In the data rows, the value 128 means zero.
Here are some points:
array([241, 195, 154, 108, 160, 176, 137, 126, 92, 120, 116, 101, 71, 75, 113, 142])
array([108, 81, 102, 73, 87, 106, 140, 163, 153, 168, 145, 122, 122, 124, 137, 165])
array([179, 165, 191, 147, 104, 91, 96, 90, 139, 127, 131, 140, 116, 128, 203, 101])
array([92, 92, 98, 116, 101, 154, 110, 151, 162, 118, 124, 120, 108, 149, 112, 138])
array([140, 108, 119, 94, 118, 141, 128, 142, 120, 174, 118, 142, 140, 149, 127, 113])
array([107, 105, 124, 121, 140, 75, 128, 95, 148, 154, 156, 199, 165, 123, 109, 131])
array([164, 179, 158, 148, 105, 111, 68, 100, 114, 108, 114, 103, 116, 108, 131, 140])
array([143, 117, 95, 135, 145, 184, 164, 158, 130, 98, 107, 106, 106, 159, 164, 110])
array([149, 207, 140, 131, 89, 83, 96, 103, 111, 75, 159, 90, 178, 151, 153, 139])
array([138, 139, 140, 154, 148, 150, 122, 99, 107, 106, 140, 138, 167, 130, 118, 123])
array([128, 67, 127, 99, 93, 142, 144, 142, 139, 197, 145, 153, 147, 176, 134, 129])
array([181, 185, 180, 160, 133, 142, 117, 93, 137, 99, 106, 92, 82, 112, 160, 145])
array([164, 137, 150, 107, 92, 132, 94, 100, 136, 120, 110, 95, 107, 136, 142, 142])
array([116, 79, 102, 116, 152, 138, 167, 134, 106, 71, 92, 96, 117, 137, 119, 101])
array([111, 110, 120, 111, 150, 164, 171, 167, 109, 146, 96, 117, 144, 101, 175, 132])
array([72, 115, 119, 117, 123, 147, 156, 165, 166, 173, 170, 166, 132, 92, 77, 130])
array([115, 96, 99, 172, 172, 169, 112, 126, 108, 78, 73, 68, 90, 114, 153, 139])
array([112, 80, 86, 97, 134, 161, 149, 207, 182, 169, 188, 143, 88, 121, 125, 104])
array([182, 211, 214, 166, 98, 80, 67, 48, 102, 80, 51, 103, 130, 103, 152, 108])
array([110, 106, 130, 173, 161, 186, 121, 79, 144, 98, 129, 157, 185, 174, 169, 172])
array([111, 92, 139, 135, 150, 149, 126, 124, 170, 129, 132, 132, 112, 114, 131, 112])
array([109, 97, 88, 88, 87, 157, 145, 144, 120, 97, 102, 152, 157, 131, 136, 121])
array([131, 93, 115, 121, 127, 121, 123, 151, 168, 171, 193, 154, 129, 130, 90, 114])
array([100, 135, 100, 65, 118, 89, 122, 104, 157, 140, 142, 159, 133, 126, 133, 106])
array([103, 132, 97, 109, 131, 168, 164, 150, 207, 141, 130, 117, 90, 58, 99, 128])
array([95, 124, 101, 149, 141, 139, 191, 210, 161, 197, 147, 137, 142, 61, 64, 104])
array([128, 82, 155, 98, 112, 63, 110, 92, 80, 142, 143, 144, 169, 129, 93, 91])
array([124, 64, 123, 128, 136, 149, 124, 178, 158, 165, 169, 143, 167, 111, 144, 92])
array([111, 95, 97, 132, 118, 93, 84, 90, 126, 186, 168, 194, 119, 90, 152, 125])
16 more points follow, each with its number after it:
array([112, 123, 125, 110, 117, 161, 137, 105, 125, 109, 91, 112, 141, 147, 163, 100]) 0
array([115, 93, 117, 122, 140, 160, 161, 157, 80, 100, 106, 98, 101, 139, 112, 115]) 1
array([134, 180, 141, 142, 162, 148, 125, 112, 174, 143, 117, 140, 105, 136, 132, 108]) 2
array([166, 147, 170, 160, 100, 90, 92, 95, 96, 154, 122, 117, 139, 170, 172, 145]) 3
array([72, 96, 100, 135, 141, 140, 110, 91, 89, 98, 128, 141, 146, 130, 135, 117]) 4
array([157, 194, 170, 162, 133, 137, 108, 126, 136, 72, 72, 119, 100, 100, 109, 129]) 5
array([70, 62, 85, 67, 102, 117, 176, 128, 198, 213, 144, 148, 139, 66, 82, 137]) 6
array([104, 92, 115, 119, 122, 145, 152, 162, 123, 124, 145, 122, 194, 151, 136, 142]) 7
array([93, 131, 94, 170, 126, 155, 141, 132, 125, 150, 92, 160, 106, 154, 99, 93]) 8
array([112, 82, 108, 109, 126, 153, 162, 195, 172, 158, 106, 105, 155, 124, 92, 71]) 9
array([155, 151, 140, 120, 85, 110, 79, 119, 74, 114, 142, 137, 196, 144, 127, 146]) 10
array([200, 200, 191, 153, 101, 110, 110, 101, 37, 94, 98, 112, 146, 120, 107, 132]) 11
array([152, 134, 119, 131, 114, 114, 111, 103, 134, 121, 160, 103, 103, 114, 109, 127]) 12
array([131, 140, 117, 150, 187, 202, 192, 140, 126, 137, 111, 86, 127, 116, 108, 95]) 13
array([138, 144, 137, 128, 162, 122, 116, 78, 65, 104, 96, 125, 181, 154, 172, 177]) 14
array([76, 66, 58, 127, 104, 146, 150, 156, 196, 152, 157, 111, 142, 100, 91, 123]) 15
Which of these numbered points is nearest to each point below, looking only along the 6 directions in which the first points spread most? Its number follows each.
array([76, 98, 108, 91, 139, 185, 187, 189, 168, 122, 127, 131, 125, 98, 95, 93]) > 9
array([226, 219, 188, 131, 159, 87, 73, 85, 116, 132, 46, 89, 128, 143, 150, 128]) > 11
array([109, 126, 118, 153, 109, 134, 154, 124, 132, 143, 111, 128, 115, 128, 92, 159]) > 8
array([114, 55, 93, 111, 130, 138, 120, 118, 145, 145, 166, 159, 171, 148, 110, 111]) > 7
array([246, 240, 174, 134, 131, 110, 94, 80, 114, 88, 73, 111, 133, 75, 120, 116]) > 11
array([141, 150, 164, 205, 208, 153, 103, 109, 77, 85, 119, 160, 162, 200, 165, 157]) > 14
array([115, 128, 149, 165, 183, 180, 180, 158, 101, 163, 112, 107, 127, 41, 82, 118]) > 13
array([114, 141, 105, 107, 91, 94, 103, 130, 146, 155, 148, 75, 134, 108, 135, 166]) > 12
array([123, 184, 192, 178, 171, 113, 146, 125, 161, 151, 132, 120, 132, 144, 108, 111]) > 2
array([112, 91, 117, 126, 147, 114, 102, 121, 112, 145, 137, 83, 111, 155, 181, 166]) > 0
array([87, 66, 98, 99, 114, 118, 133, 216, 165, 209, 181, 174, 69, 70, 65, 89]) > 6
array([92, 81, 127, 71, 142, 108, 182, 213, 204, 203, 152, 138, 124, 111, 57, 101]) > 6
array([92, 103, 134, 149, 198, 157, 155, 163, 129, 124, 112, 111, 151, 137, 152, 154]) > 8
array([148, 124, 146, 92, 109, 80, 70, 95, 67, 98, 84, 121, 163, 122, 169, 88]) > 10
array([123, 130, 97, 132, 118, 191, 170, 140, 93, 115, 124, 121, 96, 117, 144, 102]) > 1
array([110, 150, 117, 74, 100, 68, 105, 131, 148, 121, 94, 119, 105, 132, 137, 142]) > 12
array([79, 115, 161, 173, 128, 154, 170, 157, 147, 186, 156, 160, 89, 108, 123, 75]) > 8
array([129, 130, 121, 166, 169, 132, 131, 116, 96, 69, 84, 96, 68, 97, 92, 116]) > 5
array([78, 95, 68, 124, 114, 144, 167, 147, 130, 155, 157, 181, 148, 152, 188, 124]) > 7
array([100, 165, 115, 153, 184, 205, 199, 183, 162, 165, 132, 114, 124, 89, 73, 91]) > 13
array([146, 122, 136, 140, 145, 124, 154, 98, 125, 92, 102, 89, 130, 163, 144, 211]) > 0
array([108, 118, 60, 97, 72, 126, 188, 171, 153, 165, 136, 121, 146, 102, 105, 134]) > 9
array([111, 133, 102, 104, 113, 180, 191, 156, 162, 144, 151, 146, 134, 75, 127, 107]) > 9
array([99, 164, 156, 163, 143, 156, 114, 153, 139, 146, 154, 115, 110, 78, 114, 87]) > 2
array([114, 131, 163, 104, 120, 164, 134, 82, 120, 108, 112, 135, 134, 191, 171, 158]) > 0
array([106, 108, 118, 145, 151, 143, 146, 110, 133, 69, 154, 172, 138, 167, 143, 164]) > 4
array([138, 168, 124, 138, 128, 107, 101, 73, 108, 141, 128, 149, 169, 188, 97, 134]) > 10
array([88, 114, 105, 113, 174, 120, 107, 111, 109, 102, 158, 150, 133, 139, 162, 74]) > 4
array([81, 90, 87, 82, 88, 121, 147, 225, 196, 212, 176, 118, 90, 106, 119, 81]) > 6
array([95, 78, 117, 137, 123, 142, 142, 132, 123, 131, 131, 123, 148, 88, 75, 89]) > 8
array([138, 69, 93, 126, 95, 138, 87, 98, 88, 142, 97, 118, 131, 135, 127, 142]) > 0
array([105, 63, 119, 147, 106, 141, 118, 141, 121, 126, 118, 150, 156, 139, 122, 126]) > 7
array([109, 126, 87, 109, 137, 127, 177, 130, 161, 141, 134, 90, 134, 138, 126, 106]) > 8
array([121, 147, 139, 131, 112, 106, 78, 40, 93, 99, 55, 96, 115, 145, 152, 140]) > 14
array([110, 92, 124, 122, 132, 139, 137, 168, 108, 170, 149, 106, 97, 130, 117, 127]) > 9
array([84, 68, 90, 124, 115, 112, 141, 221, 200, 172, 160, 125, 117, 104, 122, 114]) > 15
array([128, 129, 158, 168, 134, 162, 149, 165, 148, 101, 127, 108, 127, 130, 101, 128]) > 8
array([130, 196, 140, 152, 154, 125, 119, 111, 116, 112, 119, 88, 118, 112, 95, 101]) > 5
array([152, 201, 189, 182, 165, 135, 130, 126, 87, 83, 77, 104, 120, 157, 136, 203]) > 5
array([118, 103, 119, 84, 121, 73, 102, 64, 92, 94, 46, 87, 99, 123, 151, 138]) > 0
